One vector is turned by the same rotation once a step. Each row is the vector after some number of steps, and that number follows the row.
The counts run from 0 to 109.
113; 108; 84; 109; 103; 111; 87; 134; 111; 98; 93; 93; 116; 117; 86; 82; 111; 105; 88; 86; 97; 72; 96; 94; 101; 90; 71; 109; 114; 127; 113; 132; 94; 113; 104; 84; 90; 126; 98; 121; 102; 112; 101; 126; 115; 102; 99; 143; 104; 50; 117; 104; 85; 102; 125; 105; 106; 87	92
82; 100; 127; 73; 74; 77; 94; 81; 102; 139; 88; 98; 101; 120; 96; 106; 102; 101; 98; 103; 108; 83; 120; 113; 114; 108; 124; 114; 108; 97; 98; 99; 143; 107; 112; 116; 100; 97; 82; 100; 102; 73; 95; 105; 122; 134; 101; 96; 95; 126; 109; 122; 96; 92; 90; 121; 140; 88	65
139; 89; 97; 115; 87; 64; 83; 99; 91; 112; 115; 94; 94; 94; 102; 103; 134; 95; 107; 100; 74; 99; 110; 107; 96; 112; 89; 118; 91; 159; 76; 114; 98; 83; 102; 96; 102; 116; 86; 92; 94; 106; 111; 102; 75; 100; 124; 106; 88; 95; 129; 107; 117; 78; 117; 99; 74; 99	49
74; 112; 108; 101; 78; 85; 109; 75; 107; 137; 100; 110; 99; 117; 88; 126; 111; 107; 92; 75; 99; 98; 108; 132; 143; 100; 111; 97; 107; 104; 114; 99; 121; 100; 79; 99; 98; 103; 84; 92; 96; 81; 99; 95; 154; 100; 86; 113; 96; 117; 120; 100; 98; 99; 71; 88; 123; 94	71
106; 109; 104; 109; 104; 131; 79; 85; 119; 101; 87; 95; 134; 105; 114; 129; 75; 98; 109; 62; 105; 72; 91; 92; 102; 86; 100; 98; 105; 106; 114; 102; 105; 96; 118; 117; 97; 92; 103; 88; 98; 101; 94; 112; 118; 146; 98; 97; 60; 144; 91; 79; 84; 110; 119; 89; 104; 101	23
112; 82; 80; 104; 103; 78; 98; 96; 99; 115; 97; 79; 93; 115; 72; 63; 88; 110; 103; 137; 109; 67; 102; 106; 103; 95; 106; 106; 135; 100; 81; 126; 99; 114; 111; 101; 115; 103; 80; 109; 117; 103; 98; 115; 105; 132; 119; 114; 82; 79; 100; 148; 108; 89; 98; 107; 114; 88	0
113; 71; 93; 126; 93; 83; 87; 92; 87; 118; 116; 80; 80; 94; 79; 80; 116; 113; 106; 87; 99; 64; 112; 103; 103; 108; 104; 102; 115; 126; 68; 109; 116; 78; 124; 106; 110; 98; 72; 94; 126; 105; 117; 111; 82; 118; 138; 100; 86; 78; 110; 114; 83; 76; 104; 103; 86; 94	55
105; 110; 96; 120; 105; 127; 83; 74; 113; 100; 89; 94; 124; 98; 102; 126; 77; 98; 116; 55; 107; 69; 87; 101; 114; 88; 105; 94; 106; 102; 116; 106; 102; 89; 111; 110; 106; 78; 105; 91; 103; 94; 96; 110; 113; 141; 105; 98; 60; 145; 91; 77; 83; 108; 107; 82; 100; 97	21
133; 116; 76; 113; 110; 84; 113; 121; 104; 105; 89; 105; 113; 128; 102; 84; 85; 98; 130; 96; 118; 107; 117; 84; 104; 86; 91; 127; 113; 121; 122; 121; 103; 98; 85; 66; 125; 113; 112; 117; 80; 134; 97; 102; 96; 106; 86; 122; 85; 79; 121; 102; 132; 109; 84; 110; 99; 92	39
101; 110; 113; 96; 97; 131; 82; 112; 124; 111; 90; 105; 143; 119; 125; 126; 90; 102; 94; 70; 100; 83; 102; 82; 86; 87; 86; 105; 107; 119; 109; 95; 116; 107; 119; 116; 82; 120; 99; 84; 94; 114; 95; 114; 137; 131; 84; 110; 79; 120; 101; 87; 82; 111; 130; 96; 109; 101	27
138; 127; 95; 97; 103; 86; 89; 111; 92; 111; 78; 95; 100; 107; 92; 78; 96; 91; 124; 86; 108; 88; 101; 93; 106; 98; 95; 132; 90; 121; 126; 132; 113; 95; 106; 76; 123; 97; 114; 140; 88; 93; 101; 111; 59; 118; 112; 114; 88; 99; 116; 91; 115; 105; 97; 128; 113; 73	100
105; 110; 99; 115; 106; 128; 80; 79; 116; 100; 89; 96; 130; 102; 108; 127; 76; 98; 113; 60; 106; 70; 89; 96; 105; 87; 101; 96; 107; 104; 115; 104; 102; 92; 117; 113; 102; 84; 105; 91; 101; 97; 95; 112; 115; 146; 102; 98; 59; 144; 90; 79; 84; 110; 111; 85; 103; 98	22
100; 107; 113; 78; 73; 65; 79; 85; 100; 125; 85; 89; 99; 107; 71; 100; 119; 93; 89; 120; 91; 85; 100; 132; 123; 107; 108; 118; 104; 110; 106; 128; 112; 117; 102; 105; 97; 104; 98; 123; 94; 54; 89; 112; 107; 118; 110; 116; 98; 111; 112; 135; 110; 93; 107; 111; 133; 81	7
92; 110; 75; 129; 101; 99; 112; 69; 114; 111; 99; 105; 109; 111; 87; 126; 83; 103; 111; 71; 101; 91; 94; 123; 140; 87; 107; 86; 119; 98; 118; 107; 87; 97; 71; 92; 112; 91; 95; 86; 98; 105; 98; 95; 147; 112; 88; 114; 69; 121; 106; 95; 107; 107; 72; 67; 99; 103	76
84; 96; 124; 74; 77; 78; 93; 80; 102; 136; 87; 93; 101; 119; 95; 100; 99; 103; 101; 107; 112; 77; 118; 110; 109; 106; 124; 113; 109; 94; 94; 102; 145; 105; 118; 116; 105; 93; 80; 99; 105; 76; 95; 106; 114; 140; 106; 94; 92; 124; 105; 125; 96; 92; 92; 123; 138; 88	64
83; 110; 87; 121; 92; 92; 114; 70; 110; 123; 104; 109; 102; 113; 86; 126; 97; 107; 103; 68; 102; 93; 100; 129; 147; 91; 108; 88; 115; 102; 117; 103; 101; 96; 71; 94; 110; 96; 90; 86; 98; 97; 99; 94; 154; 102; 86; 117; 80; 118; 114; 95; 102; 105; 67; 72; 106; 99	74
115; 105; 87; 102; 104; 113; 77; 105; 127; 87; 92; 94; 143; 114; 109; 122; 92; 93; 93; 107; 83; 82; 87; 98; 90; 87; 77; 103; 116; 126; 102; 121; 74; 121; 100; 108; 83; 116; 99; 84; 87; 112; 92; 120; 129; 132; 91; 122; 74; 110; 100; 111; 104; 105; 140; 81; 97; 108	85
115; 106; 79; 114; 110; 111; 89; 85; 125; 87; 90; 92; 139; 112; 106; 126; 75; 93; 109; 101; 90; 84; 84; 101; 101; 82; 87; 96; 120; 114; 107; 117; 70; 113; 91; 106; 99; 101; 102; 80; 89; 114; 90; 111; 130; 137; 93; 113; 61; 130; 96; 109; 113; 105; 120; 71; 93; 111	82
109; 93; 97; 83; 93; 70; 88; 91; 100; 116; 86; 78; 97; 116; 72; 74; 96; 99; 100; 140; 106; 74; 100; 114; 106; 99; 110; 115; 124; 100; 91; 128; 106; 120; 111; 103; 109; 101; 91; 117; 104; 79; 91; 117; 99; 136; 115; 113; 88; 97; 104; 148; 113; 93; 105; 116; 128; 83	3
121; 114; 81; 110; 106; 103; 92; 131; 100; 102; 87; 91; 105; 115; 80; 69; 101; 104; 103; 83; 107; 74; 100; 93; 108; 91; 82; 115; 112; 117; 124; 137; 101; 106; 104; 75; 107; 112; 107; 138; 101; 107; 102; 121; 92; 105; 104; 136; 101; 51; 115; 100; 91; 105; 108; 116; 110; 79	95
98; 111; 93; 133; 96; 110; 87; 68; 104; 111; 97; 96; 101; 89; 78; 123; 97; 102; 110; 47; 100; 69; 86; 123; 142; 94; 109; 90; 103; 102; 120; 113; 100; 81; 96; 100; 111; 80; 104; 105; 108; 77; 101; 104; 112; 117; 113; 107; 73; 126; 104; 77; 81; 103; 87; 75; 100; 88	17
135; 126; 90; 102; 104; 88; 89; 115; 95; 108; 78; 93; 98; 109; 90; 72; 94; 92; 121; 85; 111; 84; 102; 93; 107; 97; 93; 130; 95; 116; 128; 133; 110; 97; 106; 75; 121; 99; 114; 143; 91; 95; 100; 113; 64; 115; 111; 116; 91; 88; 114; 93; 112; 105; 97; 126; 113; 73	99
116; 104; 90; 102; 102; 115; 76; 110; 127; 91; 94; 91; 142; 114; 108; 120; 99; 95; 88; 106; 82; 80; 89; 97; 87; 88; 74; 104; 116; 129; 103; 120; 76; 122; 102; 107; 79; 120; 95; 89; 91; 112; 91; 121; 131; 126; 93; 127; 79; 102; 105; 113; 100; 103; 146; 83; 98; 106	86
102; 110; 73; 128; 110; 105; 106; 69; 119; 100; 97; 100; 118; 111; 91; 126; 74; 100; 115; 80; 101; 88; 89; 115; 128; 84; 102; 87; 122; 101; 117; 111; 78; 102; 77; 94; 112; 90; 98; 82; 94; 112; 95; 100; 138; 124; 89; 111; 62; 129; 100; 99; 111; 109; 83; 66; 93; 106	78
112; 107; 75; 118; 110; 109; 92; 79; 123; 89; 92; 94; 135; 112; 101; 126; 73; 95; 110; 96; 95; 85; 84; 105; 108; 82; 93; 94; 121; 108; 108; 116; 71; 111; 89; 104; 102; 95; 100; 80; 89; 115; 90; 109; 131; 137; 93; 111; 60; 133; 94; 105; 114; 111; 112; 71; 92; 109	81
112; 103; 90; 103; 99; 115; 76; 116; 125; 91; 94; 92; 140; 117; 107; 115; 103; 97; 83; 104; 81; 79; 90; 97; 87; 89; 71; 104; 115; 130; 102; 122; 79; 124; 104; 105; 77; 127; 97; 93; 89; 112; 93; 123; 130; 123; 92; 131; 85; 92; 107; 112; 96; 104; 144; 86; 98; 103	87
111; 86; 82; 96; 99; 75; 96; 94; 100; 114; 93; 78; 96; 115; 71; 67; 90; 106; 103; 140; 109; 69; 101; 108; 103; 97; 108; 110; 132; 99; 84; 127; 101; 117; 112; 104; 114; 99; 83; 112; 113; 96; 96; 116; 103; 135; 120; 113; 84; 87; 100; 149; 111; 89; 100; 111; 118; 87	1
116; 114; 81; 113; 108; 105; 116; 131; 107; 111; 93; 108; 115; 132; 101; 84; 88; 108; 116; 79; 120; 99; 117; 81; 105; 83; 87; 119; 120; 117; 124; 112; 112; 99; 90; 71; 114; 124; 107; 114; 90; 140; 99; 107; 122; 98; 78; 133; 94; 62; 121; 95; 109; 113; 87; 106; 105; 91	36
113; 104; 91; 102; 98; 115; 78; 129; 119; 94; 95; 92; 132; 115; 100; 103; 110; 102; 81; 99; 85; 77; 93; 97; 90; 89; 68; 107; 113; 133; 105; 127; 84; 123; 102; 99; 78; 130; 97; 101; 97; 112; 97; 124; 128; 110; 94; 138; 95; 70; 112; 109; 87; 100; 140; 93; 101; 99	89
124; 77; 95; 124; 88; 73; 85; 94; 87; 116; 122; 90; 85; 89; 91; 92; 132; 106; 103; 89; 83; 81; 109; 108; 100; 112; 95; 108; 103; 149; 66; 110; 105; 77; 112; 100; 103; 109; 75; 90; 113; 105; 117; 105; 81; 103; 132; 106; 87; 80; 122; 109; 95; 74; 113; 95; 76; 95	52
91; 88; 116; 86; 84; 83; 93; 82; 98; 130; 90; 84; 96; 115; 89; 88; 91; 106; 106; 108; 117; 68; 117; 102; 103; 103; 127; 111; 114; 95; 88; 102; 142; 100; 127; 116; 110; 87; 79; 100; 114; 82; 99; 109; 101; 145; 117; 90; 86; 119; 98; 127; 92; 88; 92; 127; 131; 87	62
104; 73; 98; 113; 94; 85; 91; 87; 92; 120; 105; 79; 85; 103; 81; 75; 96; 114; 111; 96; 112; 57; 114; 98; 102; 104; 118; 105; 121; 105; 76; 108; 127; 84; 130; 109; 117; 85; 76; 98; 129; 98; 108; 112; 86; 136; 133; 95; 83; 92; 101; 122; 81; 80; 95; 114; 106; 89	58
